(in the rows, 128 means zero)
Each named turn below is shown by a few rows before and after it. Which turns, in which order, take the first row of each later pair to the second? The first pair is answered.
turn z164:
[141 137 162 149 105 161  70 164 146 104 117 159 119 126 174 152 120 109
 115 124 101 188 160 157 145 112 149]  ->  [143 178 156 171 110 136 110 142 128 150 128 161 146 138 174 130 122  87
 162 121 106 155 172 134 136  76 101]
[134 149 137 109 101  96 171 139 132 148 149 122 123 132  99  90  96 136
  92 111 117 117  76  86 112 118 135]  ->  [129 129 148  96  96 110 147 164 136 138 147 128 112 127 112 105 112 148
  67 118 106 125  74 107 137 145 158]
[129 126 135 124 133 135 113 143 138 104 123 120 113 114 133 128 124 146
  97 149 121 132 118 124 108 138 150]  ->  [121 154 137 140 130 125 132 146 120 144 134 129 133 122 148 125 147 140
 116 155 114 103 130 128 122 128 121]
[126 138 134 137 131 109 146 125 130 156 133 116 145 138 108 117 112 131
 117 134 124 106 117 107  99 128 121]  ->  [124 112 136 121 130 124 123 137 138 131 127 114 127 131 108 128 108 142
  92 135 123 128 110 119 104 149 147]
turn z530:
[144 107 131 108 131 146 121 146 154 109 108 145 129 127 140 115  88 132
 106 135 125 131 121 139 111 150 135]  ->  [144 108 129 100 119 130 142 133 142 120 111 143 130 118 127 100  78 128
 118 121 138 117 106 126 117 147 134]
[116 125 155  97 111 130 102 118 125 132 126 140 104 120 129  87 106 125
 102 140  98 180  80 115 104 141 156]  ->  [134 113 130 109 118 107 136  85 123 131 125 124 125 129 107  80  83  95
 170 109 151 155 100 113 119 110 123]
[142 150  91 156 141 128 151 131 117 136 125 134 147 144 134 133 116 124
 139 128 125 102 158 122 108 101  86]  ->  [128 154 109 151 135 144 121 152 119 135 125 144 133 142 151 140 131 139
  94 148  92 119 147 122  94 117 106]
[139 117 106 148 163 152 103  98 150  87 114 117 142 146 123 129 103 114
 142 133 140 157 159 125  74  97 120]  ->  [116 132 141 114 132 151  99 119 141 111 119 129 114 127 128 114 114 146
  79 150  95 163 110 103  65 130 157]
turn z453:
[137 103 117 118 122 115 146 126 127 114 117 117 131 123  94 129 104 129
 149 111 158 119 138 136 145 125 135]  ->  [133  98 120 110 113 119 140 123 129 113 114 122 126 114  99 129 107 128
 141 108 158 131 130 140 147 127 146]
[144 138 123 139 133 114 154 119 109 115 130 116 156 157 154 151 131 112
 154 107 152 139 144 112 142 118 127]  ->  [143 129 126 137 130 111 155 124 107 114 133 110 152 156 149 154 132 120
 148 104 155 130 141 115 155 130 134]
[117 120 107 119 135 119 128  91 132 170 143 143 148 130 172 133 144 109
 124 141 114 129 155 163 155 139 121]  ->  [117 123 102 122 137 117 129  91 133 168 143 142 151 132 173 132 142 110
 125 142 112 127 155 161 154 139 117]
[140 148 122 142 123 124 114 113 136 131 120 126 134 109 136 108 120 125
 137 127 118 127 128 111 103 109 117]  ->  [142 147 119 147 129 118 123 118 131 131 124 113 136 119 126 114 121 132
 140 130 120 108 135 110 110 113 111]
Now pairs of rows:
Between the rows of a pair lie two turns.
[127 116 126 117 104 127 129 110 127 112 113 113 126 129 139 138 117 112
 158  96 162 157 141 132 182 120 130]  ->  [116 158 132 140 112 128 130 120 113 145 123 129 143 141 164 139 141 109
 160 115 132 140 156 132 169 104 105] : z530 then z164
[133 151 110 148 148 111 160 140 124 129 122  94 142 160  89 133 134 141
 146 127 113  78 136 106 132  94  86]  ->  [122 103 134 100 109 114 148 161 122 122 121 102 115 124  91 141 152 159
 112 106 116  94 102 132 188 141 136] : z453 then z453
[152 169 116 128 142 111 120 182  87 182 124 132 120 132 161 149 129 147
 132 114  67 119 165 159 168 134 124]  ->  [170 170  95 146 172 130  98 145 118 132 105 119 115 139 136 143  73 137
 130 116  76 168 167 129  89 102 127] : z164 then z530
[109 120 119 120  99 127 110 124 115 123 146 150 132 124 145 120 161 119
 143 132 131 150 148 136 128 135 130]  ->  [111 120 116 116  98 120 123 118 111 128 147 146 133 123 136 115 157 114
 154 127 143 145 145 132 131 131 124] : z530 then z530
[108 145 142 141 126 146 116 178 115 157 158 138 155 151 155 139 156 116
 130 162  93 108 159 143 157 144 102]  ->  [124 150 126 148 149 162  96 136 145 110 141 125 142 153 129 125  97 109
 117 166 100 161 149 101  71 114 114] : z164 then z530
[147 115 104 122 118 115 133 103 130 132  99 134 126 118 127 129  91 123
 143 134 135 129 147 127 131 120 140]  ->  [138 111 117 117 113 127 113 121 128 132 103 146 121 114 148 139 110 128
 127 144 120 143 149 144 143 131 146] : z164 then z453
[118 120 108 136 184 125 118 116 127 154 119 116 116 147 134 128 112 153
 128 156 141 129 135 109 130 123 109]  ->  [111 113 119 117 167 123 124 120 124 156 119 116 103 132 126 120 110 163
 105 154 135 131 110 102 136 141 130] : z164 then z530
[116 137 116 105  99 141 104 113 107 124 161 117 143 119 133 141 141 126
 105 141 115 107 120 147 163 137 118]  ->  [125 147 107 112 103 127 130  90 105 128 161 106 153 121 110 128 117 118
 127 132 132  96 117 123 144 119 104] : z164 then z453
[157 158 150 152 131 110 143  99 110 130 114 102 126 154  78 104  81 138
 117 133 117 124 137  80  76  96 121]  ->  [149 112 163 123 122 125 118 156 110 106 112  94 101 151  85 139 109 175
  69 138 102 112 133 122 134 163 160] : z453 then z164
[169  81 156  54 142 124 150  96 167  93  59 105 100 113  76  95  66 130
 147  89 181 170  70  81  90  99 168]  ->  [154  85 168  61 156 160  88 132 183  66  52 120  87 119 118 124  89 151
  89 127 135 204  83 106  70 118 188] : z530 then z530
[117 128 141 108 106 109 154  85 113 154 133 138 125  95 106  93 103 107
 160 111 143 151  92  99 107  93 126]  ->  [120  95 129 130 146 161  78 129 140  99 126 143 129 120 159 155 142 111
 139 138 131 183 156 173 132 110 131] : z530 then z164
[ 93 134 141  64  77 116 143 174  86 187 148 103 138 120 148 130 194 145
  96 136  93  85 127 114 159 154 114]  ->  [113  95 118  69  79 108 154 151  90 169 142  93 153 120 134 135 184 114
 157 100 154  79 150 139 198 135  97] : z530 then z453
[105 136 131 157 130 129 140 149 132  84 135  84 127 152 104 152 116 119
 122 151 136  89 137 112 144 159 128]  ->  [102 117 136 141 111 123 147 146 129  85 137  86 119 132  98 148 114 118
 125 136 146  95 122 116 164 169 142] : z453 then z530
[178 123 124 157 108 142 131 133 142 126  97 123 158 159 131 159 101  89
 144 115 158 141 158 117 150 147 121]  ->  [162 137 150 128  74 124 155 137 127 158 104 126 138 136 117 134 100 109
 109 114 134 133 107  88 148 171 146] : z530 then z530
[139 123 108 159 173 170  79 141 151  94 122 135 143 157 165 160 142 121
 128 150 124 162 181 163 116 116 110]  ->  [141 126 117 118 113  92 189  94 112 164 134 121 141 120  93  93 104 114
 177  93 171 103 109 100 144 108 109] : z530 then z530
[117  99 161  88  99 118 136 124 138 111 135 118  77 116 101 117  91 156
  86 128 138 148  84 107 110 182 176]  ->  [126 127 135 138 122  94 173 126 107 168 158 126 139 153 136 130 142 117
 190 123 168  74 158 148 172 139  87] : z164 then z530
[117 140 107 109 130 107 169 143 119 151 120 111 130 147  74 158 142 148
 148 149 121  61 144 139 173 134 139]  ->  [105 118 132  68  94 130 131 129 129 146 115 150 108  98 101 148 153 138
 123 134 117 132 109 153 183 138 182] : z453 then z453
[139 143 171 107 132 149 156  95 145 110 103 125 120 106  66  85  74 123
 162 103 146 123  95  90 108 111 112]  ->  [134 103 177  89 113 144 158 126 135 114 110 124 120  97  76 105 111 130
 168  87 162 103 101 134 190 146 123] : z164 then z530
[133 138 134 125 140 146  99 119 148 105 119 122 113 135 117 133 108 152
  86 153  98 141 111 113  78 137 151]  ->  [124 159 140 138 140 142 107 147 132 137 132 133 131 149 146 141 146 158
  89 168  75 105 133 133 109 145 130] : z453 then z164
[158 117 108 141 152 144 107 114 175  82  86 101 118 148 103 122  89 147
 137 139 132 179 142 111  87 130 140]  ->  [147 135 125 128 134 134 116 118 165 103  91 105 108 137  98 106  90 163
 110 147 107 173 114  88  73 140 151] : z530 then z453
[131  99 132 104 107 144 137 112 117 119 113 141 143 102 128 148 130 136
 117 147 123 124 118 146 141 165 124]  ->  [136 106 125 114 110 131 152 101 111 132 116 138 155 107 121 142 126 123
 143 139 137 112 125 141 143 150 106] : z530 then z164
[142  59 106 116 139 123 146 152 130  99 136  98 117 140  93 169 135 150
 135 103 157  65 151 162 223 174 127]  ->  [128  71 129  96 119 120 148 165 122 115 142 103 101 127  92 157 142 171
  94 112 127  67 117 145 216 195 149] : z530 then z530
[143 141 111  91  92 137 167 134 137 135 132 117 123 153  91 153  73 173
 160 100 131 100  80  89 151 162 157]  ->  [130 135 131  74  71 155 139 142 139 143 133 148 114 130 128 157 106 171
 140 105 111 134  70 112 169 171 177] : z164 then z453
[100 117 127 126 133 129 128 126 119 158 154 114 115 147 157 133 143 163
 127  96  99 119 129 178 141 127 105]  ->  [ 96 118 130 125 128 137 121 119 123 156 152 123 113 137 166 130 142 157
 127  95  96 140 125 181 134 122 110] : z453 then z453
[127 127 138  90 100  94 154 120 101 187 137 136 142  86 139 102 138  98
 152 102 150 135  95 115 148 117 120]  ->  [118 131 144 106 128 142  79 160 124 153 132 153 132 104 189 141 166 113
  97 145 103 176 127 148 128 132 136] : z530 then z530
[123 146 127 124 131 128 152  94 130 137 125 121 118 130 104 115 102 129
 147 118 137 133 116 100 106 104 123]  ->  [117 107 136 106 125 141 124 135 136 110 123 117  97 126 111 141 120 155
 106 122 127 135 114 132 140 156 157] : z453 then z164
[146  90  99 132 143 150 113 132 141  81 132 117 128 147 135 149 134 109
 129 108 160 140 163 137 118 130 138]  ->  [116 123 137 114 112 139 124 166 114 136 150 141 120 133 156 136 173 133
  86 128 106 117 129 127 135 159 148] : z164 then z530
[126 161 131 132 113  97 154  93 108 163 148 136 161 134 133 114 129  95
 173 122 153 112 124 106 138  87  81]  ->  [129 155 122 163 157 132 106 139 128 126 144 126 163 173 160 161 152 115
 142 157 126 112 173 142 134 103  77] : z530 then z453
[145  89 129 143 132 143 124 129 145 106 113 117 120 161 114 116 117 127
 134 138 158 116 153 128 130 119 134]  ->  [135  97 139 143 123 138 128 146 130 130 123 129 124 161 131 120 147 130
 133 143 145  99 156 144 158 127 126] : z453 then z164
[127 105 137  93 129 122 159 152 128 131 131  88 105 139  87 123 120 145
 123 126 119  99  86 133 153 168 137]  ->  [115 135 151  99 115 117 165 142 112 178 145 117 121 127 119 109 150 126
 143 126 108  98  89 136 163 144 115] : z453 then z164
